In the data rows, 50 means zero.
Here are some points:
tensor([57, 57, 40, 32, 61, 52, 60, 53, 59, 37, 53, 62, 47, 39, 64, 36])
tensor([52, 59, 49, 42, 11, 72, 51, 03, 25, 42, 48, 26, 63, 63, 59, 27])
tensor([32, 22, 77, 76, 56, 28, 39, 50, 34, 64, 58, 32, 53, 86, 61, 71])
tensor([58, 63, 48, 24, 75, 40, 52, 47, 61, 28, 72, 59, 51, 62, 99, 27])
tensor([43, 37, 64, 51, 54, 50, 49, 41, 41, 53, 61, 44, 61, 61, 64, 59])
tensor([70, 80, 28, 13, 56, 56, 67, 70, 79, 39, 44, 70, 47, 09, 46, 35])
tensor([41, 45, 61, 54, 77, 23, 48, 42, 52, 42, 76, 39, 53, 81, 91, 40])
tensor([33, 26, 68, 76, 33, 68, 44, 11, 13, 61, 53, 22, 63, 83, 56, 71])
tensor([42, 57, 44, 39, 44, 69, 47, 04, 24, 33, 62, 37, 45, 69, 85, 30])
tensor([62, 52, 39, 49, 46, 53, 51, 65, 56, 53, 34, 61, 44, 33, 29, 52])
tensor([45, 59, 58, 29, 63, 42, 57, 38, 43, 34, 74, 40, 50, 66, 98, 36])
tensor([33, 22, 77, 78, 85, 09, 35, 84, 40, 65, 67, 53, 41, 81, 76, 76])
tensor([59, 53, 32, 59, 27, 63, 47, 66, 61, 63, 19, 62, 41, 21, 00, 60])
tensor([52, 43, 40, 72, 20, 76, 48, 37, 38, 73, 18, 41, 51, 25, 00, 69])
tensor([62, 78, 35, 09, 38, 71, 61, 45, 62, 35, 48, 60, 53, 14, 48, 24])
tensor([51, 57, 47, 46, 30, 61, 54, 31, 40, 50, 47, 39, 54, 42, 42, 52])
tensor([60, 73, 22, 25, 22, 93, 63, 16, 54, 36, 34, 53, 55, 21, 41, 28])
tensor([32, 42, 49, 54, 22, 74, 32, 10, 14, 50, 59, 30, 40, 68, 64, 35])
tensor([54, 62, 47, 24, 30, 67, 50, 22, 41, 35, 63, 41, 59, 54, 67, 19])
tensor([39, 37, 52, 72, 13, 74, 48, 00, 11, 60, 47, 17, 56, 73, 52, 56])
tensor([57, 43, 49, 65, 82, 31, 49, 96, 60, 58, 46, 77, 31, 40, 42, 71])
tensor([31, 41, 62, 50, 38, 43, 43, 33, 35, 49, 58, 33, 58, 69, 68, 41])
tensor([43, 49, 66, 39, 65, 35, 53, 37, 41, 39, 80, 39, 54, 75, 92, 43])
tensor([55, 59, 34, 54, 18, 79, 49, 34, 36, 58, 24, 52, 47, 30, 14, 58])
tensor([54, 54, 50, 38, 86, 28, 55, 88, 77, 41, 61, 67, 40, 47, 71, 45])
tensor([53, 57, 46, 49, 44, 64, 46, 40, 34, 45, 49, 50, 46, 52, 53, 50])
tensor([55, 50, 48, 48, 24, 69, 45, 33, 40, 58, 35, 43, 61, 40, 26, 49])
tensor([46, 46, 51, 67, 14, 78, 41, 00, 15, 43, 52, 19, 63, 83, 47, 45])
tensor([40, 43, 62, 44, 54, 44, 47, 23, 39, 40, 76, 35, 50, 81, 84, 34])
tensor([56, 50, 51, 63, 69, 31, 50, 99, 84, 61, 36, 77, 50, 35, 17, 65])
tensor([52, 64, 49, 14, 64, 43, 55, 32, 48, 21, 79, 50, 47, 62, 99, 12])
tensor([38, 18, 72, 92, 46, 28, 34, 74, 43, 76, 37, 41, 53, 69, 18, 86])
tensor([58, 46, 47, 56, 47, 49, 49, 49, 49, 55, 43, 53, 49, 48, 45, 54])
tensor([59, 61, 38, 43, 54, 42, 54, 79, 75, 53, 39, 68, 46, 25, 32, 52])
tensor([52, 43, 47, 76, 19, 61, 47, 51, 50, 72, 18, 43, 56, 28, 00, 73])
tensor([33, 29, 70, 81, 33, 55, 41, 40, 16, 71, 45, 31, 55, 72, 38, 84])
tensor([38, 24, 58, 97, 47, 48, 35, 78, 44, 77, 24, 55, 47, 54, 02, 92])
tensor([44, 69, 46, 20, 57, 56, 61, 23, 52, 25, 75, 45, 53, 61, 99, 15])
tensor([62, 58, 36, 42, 40, 59, 52, 60, 66, 50, 34, 62, 49, 23, 20, 44])
tensor([46, 31, 63, 85, 54, 35, 44, 76, 61, 73, 39, 50, 47, 60, 09, 86])
tensor([37, 41, 68, 56, 38, 68, 49, 02, 12, 41, 66, 19, 62, 87, 81, 43])
tensor([59, 55, 41, 40, 71, 39, 53, 75, 74, 46, 52, 68, 42, 32, 50, 45])
tensor([56, 68, 42, 20, 47, 71, 60, 25, 46, 25, 64, 50, 53, 50, 78, 21])
Here are 12 more points, each followed by its number:
tensor([44, 46, 52, 38, 63, 50, 48, 39, 40, 35, 67, 49, 54, 68, 87, 34]) 0
tensor([61, 49, 38, 31, 70, 34, 53, 85, 76, 40, 53, 75, 38, 32, 62, 39]) 1
tensor([56, 43, 38, 64, 02, 76, 43, 29, 32, 69, 12, 38, 52, 28, 00, 67]) 2
tensor([51, 48, 59, 66, 97, 21, 46, 99, 67, 56, 57, 73, 42, 60, 46, 72]) 3
tensor([61, 79, 33, 09, 44, 63, 63, 40, 57, 28, 52, 59, 53, 26, 72, 16]) 4
tensor([47, 41, 72, 51, 93, 01, 44, 78, 53, 45, 74, 51, 48, 79, 92, 43]) 5
tensor([45, 50, 57, 35, 69, 39, 48, 43, 48, 32, 74, 49, 51, 72, 91, 28]) 6
tensor([49, 53, 41, 45, 25, 75, 43, 26, 41, 43, 43, 49, 48, 52, 33, 43]) 7
tensor([57, 41, 56, 76, 70, 26, 43, 88, 66, 53, 49, 60, 45, 65, 28, 67]) 8
tensor([40, 43, 72, 48, 99, 05, 50, 78, 65, 36, 89, 56, 40, 83, 96, 47]) 9
tensor([61, 83, 35, 02, 48, 64, 64, 28, 58, 23, 62, 51, 54, 30, 84, 09]) 10
tensor([54, 60, 42, 47, 35, 67, 51, 57, 52, 60, 31, 56, 47, 23, 17, 56]) 11
Which three of these numbered points are nearest to each point below, ignoring the 3 directions in which the first points spread most? Their numbers follow each, nearest first.
tensor([44, 59, 52, 20, 71, 35, 62, 60, 66, 24, 71, 62, 46, 54, 99, 28]) > 4 10 6
tensor([33, 27, 73, 79, 32, 42, 41, 40, 30, 70, 50, 25, 60, 71, 33, 78]) > 10 9 4
tensor([55, 51, 54, 56, 84, 32, 47, 84, 62, 53, 54, 68, 46, 55, 48, 66]) > 3 0 6
tensor([69, 66, 39, 21, 77, 29, 56, 68, 69, 36, 60, 64, 42, 34, 78, 30]) > 2 5 10
tensor([62, 58, 47, 41, 77, 22, 54, 94, 83, 50, 55, 73, 37, 42, 42, 52]) > 9 6 7
tensor([74, 90, 06, 08, 39, 87, 66, 39, 67, 24, 33, 69, 44, 00, 51, 12]) > 0 6 1
tensor([66, 71, 26, 28, 42, 72, 54, 58, 69, 39, 41, 74, 41, 27, 27, 33]) > 7 6 9
tensor([45, 45, 61, 47, 63, 41, 46, 37, 40, 38, 66, 42, 53, 82, 87, 35]) > 6 0 5
tensor([48, 33, 53, 75, 57, 37, 50, 80, 68, 64, 35, 57, 43, 46, 12, 81]) > 9 6 7
tensor([50, 55, 40, 16, 53, 53, 53, 27, 46, 23, 66, 51, 46, 53, 98, 15]) > 1 2 0
tensor([45, 55, 62, 41, 82, 39, 51, 44, 38, 34, 81, 51, 51, 85, 99, 41]) > 3 0 11
tensor([55, 51, 35, 57, 22, 75, 44, 44, 49, 57, 27, 56, 45, 38, 07, 55]) > 7 6 9
tensor([65, 69, 38, 21, 68, 37, 53, 65, 74, 35, 55, 72, 44, 36, 61, 29]) > 6 2 5
tensor([65, 73, 30, 24, 34, 69, 56, 34, 53, 32, 47, 55, 48, 25, 51, 19]) > 6 5 9
tensor([40, 53, 64, 33, 69, 31, 53, 39, 49, 39, 78, 40, 53, 75, 99, 33]) > 10 4 11
tensor([53, 47, 33, 64, 01, 84, 43, 39, 41, 68, 09, 47, 56, 24, 00, 63]) > 4 0 1
tensor([70, 84, 29, 15, 60, 59, 64, 63, 80, 30, 52, 71, 42, 23, 49, 22]) > 9 6 3
tensor([42, 50, 66, 48, 58, 43, 46, 32, 33, 37, 76, 33, 49, 83, 80, 38]) > 9 6 11
tensor([41, 25, 55, 65, 43, 53, 42, 37, 32, 53, 50, 42, 48, 65, 60, 55]) > 1 0 6
tensor([52, 59, 41, 30, 48, 72, 59, 29, 46, 36, 56, 51, 55, 47, 70, 27]) > 0 6 11
tensor([59, 85, 30, 18, 39, 80, 62, 42, 56, 32, 45, 64, 44, 20, 48, 29]) > 11 3 4
tensor([71, 66, 24, 32, 19, 82, 60, 34, 49, 50, 20, 54, 51, 12, 21, 43]) > 2 4 10
tensor([35, 45, 60, 56, 30, 66, 48, 16, 23, 53, 53, 32, 53, 68, 58, 57]) > 11 10 4
tensor([48, 49, 63, 33, 97, 18, 56, 67, 70, 29, 92, 60, 45, 74, 99, 35]) > 9 6 7
tensor([60, 53, 30, 39, 32, 67, 55, 38, 52, 45, 34, 56, 47, 29, 46, 40]) > 1 2 0
tensor([61, 60, 37, 27, 67, 38, 61, 69, 74, 33, 54, 69, 46, 37, 75, 32]) > 1 4 0
tensor([48, 34, 56, 66, 51, 37, 39, 59, 52, 60, 47, 45, 49, 58, 40, 60]) > 6 2 9
tensor([50, 44, 45, 59, 38, 71, 52, 39, 37, 53, 41, 47, 56, 47, 36, 63]) > 0 3 6
tensor([53, 65, 48, 26, 72, 38, 60, 39, 66, 28, 81, 48, 51, 64, 96, 21]) > 9 6 10
tensor([45, 46, 65, 58, 77, 25, 48, 59, 58, 52, 72, 45, 49, 69, 63, 49]) > 9 10 6
tensor([68, 77, 24, 30, 27, 71, 55, 51, 50, 46, 33, 65, 45, 18, 32, 37]) > 4 11 2
tensor([66, 78, 28, 29, 30, 69, 63, 47, 66, 44, 33, 58, 54, 12, 24, 38]) > 10 9 4
tensor([40, 48, 46, 43, 57, 55, 51, 20, 37, 29, 69, 46, 35, 78, 99, 26]) > 1 7 0
tensor([58, 66, 36, 40, 42, 71, 56, 52, 55, 48, 34, 63, 47, 32, 30, 46]) > 3 11 0
tensor([56, 48, 51, 62, 40, 50, 54, 60, 56, 65, 35, 51, 54, 36, 26, 66]) > 10 4 11
tensor([38, 44, 60, 54, 29, 64, 48, 18, 25, 50, 58, 25, 63, 61, 58, 51]) > 10 4 11
tensor([43, 29, 60, 82, 60, 39, 49, 72, 59, 64, 40, 52, 46, 57, 16, 81]) > 9 6 7
tensor([35, 21, 60, 86, 51, 46, 36, 68, 41, 70, 40, 55, 33, 62, 23, 78]) > 7 1 0
tensor([60, 47, 45, 50, 26, 60, 50, 25, 32, 57, 41, 32, 57, 41, 44, 54]) > 2 10 4
tensor([46, 31, 59, 82, 28, 43, 38, 41, 39, 72, 37, 32, 55, 63, 22, 72]) > 5 2 10
tensor([53, 67, 37, 24, 44, 57, 54, 31, 54, 35, 58, 53, 46, 46, 71, 13]) > 6 9 1
tensor([40, 48, 61, 40, 91, 24, 45, 61, 56, 33, 81, 58, 37, 80, 99, 33]) > 7 6 9
tensor([49, 68, 37, 14, 38, 68, 62, 21, 48, 29, 52, 45, 57, 39, 82, 20]) > 4 10 2
tensor([50, 48, 50, 45, 59, 41, 45, 46, 50, 45, 60, 46, 44, 63, 70, 37]) > 6 2 1
tensor([67, 68, 31, 26, 52, 56, 60, 60, 63, 40, 42, 65, 48, 19, 47, 37]) > 4 10 2
tensor([42, 40, 68, 60, 97, 07, 44, 99, 61, 53, 65, 65, 42, 64, 72, 63]) > 4 11 10
tensor([44, 36, 66, 78, 67, 24, 42, 62, 45, 60, 60, 45, 40, 73, 53, 66]) > 9 6 10
tensor([33, 35, 75, 66, 86, 14, 47, 64, 55, 51, 76, 42, 47, 86, 79, 62]) > 9 10 6
tensor([31, 27, 79, 79, 62, 31, 42, 46, 39, 59, 72, 34, 58, 95, 66, 69]) > 9 6 10
tensor([47, 39, 61, 76, 39, 51, 43, 61, 52, 69, 38, 45, 54, 55, 10, 71]) > 9 6 10
tensor([58, 63, 45, 36, 73, 35, 56, 90, 69, 51, 50, 75, 42, 31, 45, 58]) > 11 4 10
tensor([55, 48, 45, 71, 10, 69, 45, 38, 43, 69, 18, 40, 61, 44, 00, 62]) > 5 6 10
tensor([50, 35, 58, 87, 34, 50, 48, 64, 45, 82, 23, 45, 57, 43, 00, 87]) > 10 4 11
tensor([58, 57, 41, 36, 44, 63, 49, 36, 33, 39, 52, 52, 52, 53, 68, 39]) > 0 4 6
tensor([53, 52, 50, 57, 46, 47, 43, 55, 49, 52, 51, 48, 47, 55, 36, 56]) > 9 6 8
tensor([32, 27, 75, 78, 39, 36, 40, 32, 22, 67, 58, 24, 57, 84, 55, 74]) > 10 4 2
tensor([42, 49, 66, 44, 51, 40, 49, 33, 33, 45, 70, 31, 59, 69, 82, 40]) > 10 4 5
tensor([51, 54, 43, 48, 43, 78, 52, 28, 43, 48, 45, 43, 52, 47, 39, 47]) > 3 0 6
tensor([70, 78, 25, 15, 63, 66, 63, 63, 77, 34, 47, 78, 46, 10, 52, 24]) > 0 6 11
tensor([67, 66, 29, 28, 64, 45, 59, 65, 69, 37, 50, 69, 38, 25, 64, 36]) > 2 1 0
tensor([55, 57, 37, 40, 34, 64, 50, 23, 39, 37, 52, 45, 47, 46, 67, 40]) > 2 1 0
tensor([55, 43, 57, 59, 73, 24, 48, 99, 77, 56, 41, 71, 46, 45, 29, 62]) > 6 9 5
tensor([70, 76, 22, 27, 56, 58, 54, 65, 70, 40, 38, 78, 29, 18, 41, 34]) > 7 6 0
tensor([68, 77, 21, 27, 54, 68, 59, 52, 60, 33, 42, 66, 49, 15, 60, 28]) > 0 4 10
tensor([28, 23, 73, 83, 47, 43, 37, 36, 35, 69, 60, 29, 51, 77, 39, 69]) > 9 6 11
tensor([40, 30, 73, 63, 66, 34, 46, 51, 43, 55, 66, 40, 56, 72, 67, 66]) > 10 11 4
tensor([36, 47, 64, 58, 61, 45, 52, 53, 39, 49, 62, 48, 47, 69, 60, 61]) > 11 3 9
tensor([65, 74, 40, 21, 66, 38, 58, 58, 66, 32, 59, 60, 51, 33, 71, 25]) > 5 10 4
tensor([73, 84, 20, 13, 52, 66, 68, 62, 85, 33, 43, 77, 41, 09, 39, 27]) > 9 6 11
